gazok: [164 129  95  97 114 159 157 132 165 166 159 157 156 133 203 174 114 121
 109 120 127 180  96 197 193 136 126 128 186  97 131 132 122 128 152 170
 119  95 210 116  83 109  96 147 138 114  98 112 139 156 146 185 115 155
 154 129 154 158 152 126 111 133  76 122]
Ranak: [164 129  95  97 114 159 157 132 165 166 159 157 156 133 203 174 114 121
 109 120 127 180 123 197 193 136 126 128 186  97 131 132 122 128 152 170
 119  95 207 116  83 109 122 147 138 114  98 112 139 156 146 185 115 155
 158 129 154 158 152 126 111 133  76 122]
kekap: [154 128  97 107 111 156 172 140 156 154 156 150 155 132 195 168 117 123
 121 117 133 167 129 198 188 145 113 132 182 118 134 133 120 138 145 172
 131  99 195 112  93 108 136 149 140 129  92 131 132 135 153 175 131 153
 163 138 151 158 146 137 114 140  98 118]
revup: [ 91 128 161 159 141  97 104 127  91  89  98  96 102 122  55  84 142 132
 148 136 130  76 133  65  67 122 126 129  71 164 125 123 133 129 103  86
 138 162  47 139 172 146 138 112 120 147 154 147 116  95 114  71 146 101
 106 129 105  98 103 132 144 124 186 134]
where: [135] : kekap, 50
where: [130] : revup, 21
which: [154 128  97 107 111 156 172 140 156 154 156 150 155 132 195 168 117 123
 121 117 133 167 129 198 188 145 113 132 182 118 134 133 120 138 145 172
 131  99 195 112  93 108 136 149 140 129  92 131 132 135 153 175 131 153
 163 138 151 158 146 137 114 140  98 118] : kekap

Mudi: [127 157 146 192 154 193 142]
poku: [127 143 131 196 154 128 142]
Poko: [126 158 147 198 155 130 143]
where: [131] : poku, 3
where: [146] : Mudi, 3
where: [157] : Mudi, 2
where: [198] : Poko, 4
where: [130] : Poko, 6
where: [192] : Mudi, 4

lofi: [116 105 147 147 182 106 145  76  68]
vot: [ 76  83  97 194 108 162  88 115 101]
lata: [103 107 137 164 172 117 126  82  73]
where: [108] : vot, 5
where: [115] : vot, 8

Neb: [ 84 118  83 163]
pip: [126 134 133 137]
Rila: [ 84 118 100 125]
bozas: [138 124 129 125]
gibi: [138 117 129 125]
where: [124] : bozas, 2
where: [137] : pip, 4
where: [126] : pip, 1
where: [133] : pip, 3
which: [126 134 133 137] : pip

Gakiv: [128 127 152 188]
merav: [127 126 187 128]
moti: [186 127 152 188]
kot: [128 127 187 187]
which: [128 127 187 187] : kot
which: [186 127 152 188] : moti
where: [186] : moti, 1

Nomin: [141 130 133 133 105 134 125 120 111 151 120 149 136 120 126 137 146 112
 136 133 117 144 119 127 126 115 157 129 152 135 113 149 128 130 136 120
 141 116 148 126 140 120 131]
palo: [110 108 152  56 171 104  63 147 133 135 145 130  70 114  88 143 126  82
 142 124 148 160 120 111 115 136 109 147 118 163 100 139 126 130 154 133
 120 167 145 131 121 116 133]
nabi: [123 126 146 107 161 113 114 142 142 126 137 126  91 126 130 137 123 128
 124 115 135 131 125 126 124 138 109 137 117 135 119 133 121 122 130 138
 124 131 122 139 125 129 130]
Vope: [127 128 129 124 137 125 126 131 133 128 132 127 127 128 130 128 126 130
 124 124 131 127 129 127 127 131 117 130 121 129 127 128 132 126 127 131
 124 129 124 132 128 129 129]
dolop: [141 130 133 133 113 134 125 120 111 151 120 149 136 120 126 137 146 112
 137 133 117 144 119 127 126 115 157 129 152 135 113 149 128 130 136 124
 141 116 148 126 140 120 126]
Dap: [143 111 152 126 100 136 101 120 109 193 118 175 107 111 101 134 156  88
 124 122 120 163 116 113 122 111 167 143 155 138  98 157 139 127 149 114
 142 120 156 126 166 115 147]
vinu: [129 129 127 130 121 130 128 125 125 140 125 131 136 128 130 130 128 126
 129 131 128 129 127 128 128 125 131 128 130 129 127 127 128 129 128 127
 128 126 131 126 129 128 128]
guka: [124 126 146 107 161 114 114 142 142 126 137 126  91 126 114 137 123 128
 124 121 134 131 126 126 124 138 109 137 117 134 119 133 121 122 130 138
 124 131 121 139 125 129 131]
lalev: [123 126 146 107 161 113 114 142 142 126 137 126  91 126 113 137 123 128
 124 121 135 131 125 126 124 138 109 137 117 135 119 133 121 122 130 138
 124 131 122 139 125 129 130]
where: [63] : palo, 7
which: [129 129 127 130 121 130 128 125 125 140 125 131 136 128 130 130 128 126
 129 131 128 129 127 128 128 125 131 128 130 129 127 127 128 129 128 127
 128 126 131 126 129 128 128] : vinu
which: [143 111 152 126 100 136 101 120 109 193 118 175 107 111 101 134 156  88
 124 122 120 163 116 113 122 111 167 143 155 138  98 157 139 127 149 114
 142 120 156 126 166 115 147] : Dap

fudit: [114 132 116 149]
popo: [157 174 113 116]
sonen: [ 55  86  54 131]
Kogem: [ 71  91 132 141]
pevog: [105 166 101 137]
where: [113] : popo, 3
where: [55] : sonen, 1
where: [149] : fudit, 4
where: [141] : Kogem, 4
where: [54] : sonen, 3
where: [114] : fudit, 1

linim: [ 98 136 127 134 142]
Bog: [ 87 120 124 118  98]
kizu: [73 88 97 88 98]
ded: [148 141 160 182 190]
nema: [120 109 124 136 141]
Saz: [ 93  77 103 107 122]
Diba: [131 142 143 143 155]
Teli: [142 151 134 187 144]
where: [109] : nema, 2
where: [87] : Bog, 1
where: [122] : Saz, 5
where: [155] : Diba, 5

Nud: [ 76 128 130 118 130 123 122  92 125 131 121 109  98]
Kune: [136 159 138  83 184 120 126 136 136 142 179 123  50]
dusen: [113 144 132  99 200 104 102 120 159 132 121 109 106]
Mivet: [ 76 128 130 118 156 123 122  92 149 131 121 109  98]
sigi: [ 68 124 129 122 141 128 147  96 133 134 120 128 108]
nikuz: [102 126 134 123 121 150 158 107 121 139 141 186 132]
nur: [ 93 121 138 109 141  95 125 108 129 115 139  99  93]
Nel: [136 159 138  83 184 120 126 136 142 124 150 137  94]
mibu: [169 109 135 123 161 131 122 151 141 120 114 124 169]
vep: [114 183 115 132 175 168 125 128 167 160 131 153  89]
where: [95] : nur, 6
where: [158] : nikuz, 7
where: [161] : mibu, 5
which: [ 76 128 130 118 156 123 122  92 149 131 121 109  98] : Mivet
where: [113] : dusen, 1
where: [167] : vep, 9

sep: [149 106 147 115 136  96 136 127 150 131 148 126 190 134]
Nari: [149 188 147 151 111 144 189 133 150  88 108 126 157 138]
lupi: [149 131 130 115  98 157 143 142 106 135  96 107 141 111]
gufub: [149 115 130 115  98 157 143 142 132 135  96 107 141 111]
poro: [149 161 191 161 118 150 130 139 137 141 108 112 108 121]
where: [132] : gufub, 9
where: [144] : Nari, 6
where: [188] : Nari, 2
which: [149 115 130 115  98 157 143 142 132 135  96 107 141 111] : gufub
where: [134] : sep, 14
which: [149 188 147 151 111 144 189 133 150  88 108 126 157 138] : Nari

goka: [130 124 119 111 141 135 118 144 138 141 132 129 127 137 128 104 144 125
 127 122 114 133 116 139 118 126 116 134 119 139 111 111 123]
dut: [131 141 124 107 144 131 122 144 127 121 138 132 128 122 116 107 138 131
 123 117 114 130 117 135 113 135 129 139 120 124 130 118 127]
mito: [138 132 126 133 136 132 116 141 144 150 131 126 120 138 138 123 147 131
 127 145 131 152 129 136 127 136 139 136 125 143 120 108 146]
ritos: [140 118 131 123 126 131 123 126 134 136 138 123 143 134 114 131 119 119
 134 141 132 113 134 134 148 115 113 129 143 139 120 152 120]
diga: [119 116 124 128 120 126 131 120 125 128 118 125 127 131 132 129 123 123
 130 119 125 119 125 124 128 121 117 119 124 127 118 128 118]
fipu: [120 105 143 137 125 135 129 114 118 117 123 117 121 131 120 130 130 113
 128 122 126 115 110 133 128 111 122 109 133 118 128 133 128]
Kesu: [134 123 130 130 153 143 114 149 136 135 141 127 125 136 117  95 154 130
 125 121 108 131 103 150 112 124 119 134 122 135 117 111 128]
zipa: [162 172  99  90 169 131  90 189 168 170 159 146 126 128 126  75 164 149
 113 149 110 180 133 145 101 157 139 178 109 163 117  78 146]
which: [138 132 126 133 136 132 116 141 144 150 131 126 120 138 138 123 147 131
 127 145 131 152 129 136 127 136 139 136 125 143 120 108 146] : mito
which: [162 172  99  90 169 131  90 189 168 170 159 146 126 128 126  75 164 149
 113 149 110 180 133 145 101 157 139 178 109 163 117  78 146] : zipa
which: [120 105 143 137 125 135 129 114 118 117 123 117 121 131 120 130 130 113
 128 122 126 115 110 133 128 111 122 109 133 118 128 133 128] : fipu
which: [131 141 124 107 144 131 122 144 127 121 138 132 128 122 116 107 138 131
 123 117 114 130 117 135 113 135 129 139 120 124 130 118 127] : dut
which: [130 124 119 111 141 135 118 144 138 141 132 129 127 137 128 104 144 125
 127 122 114 133 116 139 118 126 116 134 119 139 111 111 123] : goka
where: [169] : zipa, 5

dopom: [120  95  95  43 108 141  97]
tirus: [118 102 105  42 118 120 108]
luruf: [135 160 162 165 150 107 163]
where: [42] : tirus, 4
where: [162] : luruf, 3

pegu: [129 112 129 157 158 201]
Mekur: [129 112 129 124 123 187]
zopen: [110 134 124 124 130 135]
where: [134] : zopen, 2
where: [157] : pegu, 4
where: [135] : zopen, 6
where: [201] : pegu, 6
where: [130] : zopen, 5
where: [187] : Mekur, 6

fanuk: [ 46 162 150  85  86 135]
nare: [ 96 138 130 124  81 147]
Guf: [156  97 110 118 159 117]
Temo: [183 123 103 115 173 150]
Vevu: [ 85 157 148 141  76 145]
vevos: [133 115 138 139 161 111]
num: [142 105 130 114 137 131]
rivib: [134 121 118 110 156 155]
nudib: [101 149 132 129 120 159]
where: [114] : num, 4
where: [101] : nudib, 1
where: [86] : fanuk, 5
where: [121] : rivib, 2
where: [131] : num, 6
where: [161] : vevos, 5
where: [133] : vevos, 1

metiz: [128 127 133 150  98 133 123 116 133 115 133 136 149 130 148 146 131 113
 110]
tul: [114  95 113 129 122 132 131 111 124  98 116 156 141 116 133 105 148 143
 120]
pulil: [119 111 121 115 143 137 122 116 125 120 129 127 124 116 122 104 141 142
 127]
sal: [113 112 127 138 127 142 117 112 126 113 137 132 142 130 140 111 152 153
 127]
mutov: [124 135 115 147  77  95 114 147 120 132 127 132 148 125 173 176  91  97
 124]
Fipoz: [123 140 157 155 130 153 105  96 130 105 126 115 118 172  87  97 162 149
 119]
gudu: [119 119 117 118 128 119 121 128 119 126 123 122 122 120 126 119 121 130
 130]
Semu: [147 145 141 135 129 130 144 133 140 136 129 134 132 129 129 155 116  97
 115]
Fafog: [ 94  94 123 146 132 151  99  95 118  94 138 133 146 139 139  81 179 188
 133]
where: [144] : Semu, 7
which: [128 127 133 150  98 133 123 116 133 115 133 136 149 130 148 146 131 113
 110] : metiz
where: [96] : Fipoz, 8

fotaz: [112 126 146 148  99 159 132 110 124 119 120 110 110 125  95 120 121 120
 127 123 140 123 148  94 173 152 111 101 110 117 105 102 162 139]
budu: [109  74 149 119  91 125 158 139 153 138 117 142 128 126 123 124  90 120
 118 141 145  74 111 136 130 127 117 129 135 167 107  98 107  86]
Pem: [135  94 134 128 127 187 100 107  77 142 116 128 118 175  54  95 102 131
 117  98 108 153 156 151 161 164 108 106 115 107 173 126 124 106]
namo: [113  94 140 119 107 119 146 106 137 137 121 141 135 131 117 128  98 113
 122 131 138  87 114 138 119 126 120 119 121 145 117 110 106  97]
biku: [103 124  60  93 124 120 129 146 137 143 110  84 118 117 157 160 129  92
 129  94 130 143 134 113 120  70 119 174 126 133 102 131  97 121]
rura: [117 113 135 127 106 128 120 107 127 109 113 118 106 110 118 101 118 140
 110 135 121 118 121 108 137 131 100 120 131 131 112 109 136 120]
pigi: [135  94 134 157 127 187 100 107  77 142 116 128 118 175  54  95 102 167
 119 173 164  95 143 111 205 173  93 133 164 191 101  84 174 115]
where: [105] : fotaz, 31
which: [135  94 134 128 127 187 100 107  77 142 116 128 118 175  54  95 102 131
 117  98 108 153 156 151 161 164 108 106 115 107 173 126 124 106] : Pem
which: [135  94 134 157 127 187 100 107  77 142 116 128 118 175  54  95 102 167
 119 173 164  95 143 111 205 173  93 133 164 191 101  84 174 115] : pigi
which: [103 124  60  93 124 120 129 146 137 143 110  84 118 117 157 160 129  92
 129  94 130 143 134 113 120  70 119 174 126 133 102 131  97 121] : biku

Fuv: [136  85 164 116 135]
Zug: [134 186  69 107 115]
mubo: [116 162 105 152 124]
noso: [128 164  70 124 121]
Dadav: [135  69 185 120 140]
luko: [125 193  68 127 115]
ruso: [107  94 178 181 140]
where: [186] : Zug, 2
where: [125] : luko, 1

zibiv: [124 157  52 112 133 122  95 123 121 120 120 139 122]
givet: [124 129 128 132 120 126 128 140 150 135 149 125  99]
seve: [134 103 162 104 109 130 137 122 146 108  83 104 102]
where: [52] : zibiv, 3
where: [121] : zibiv, 9
where: [150] : givet, 9

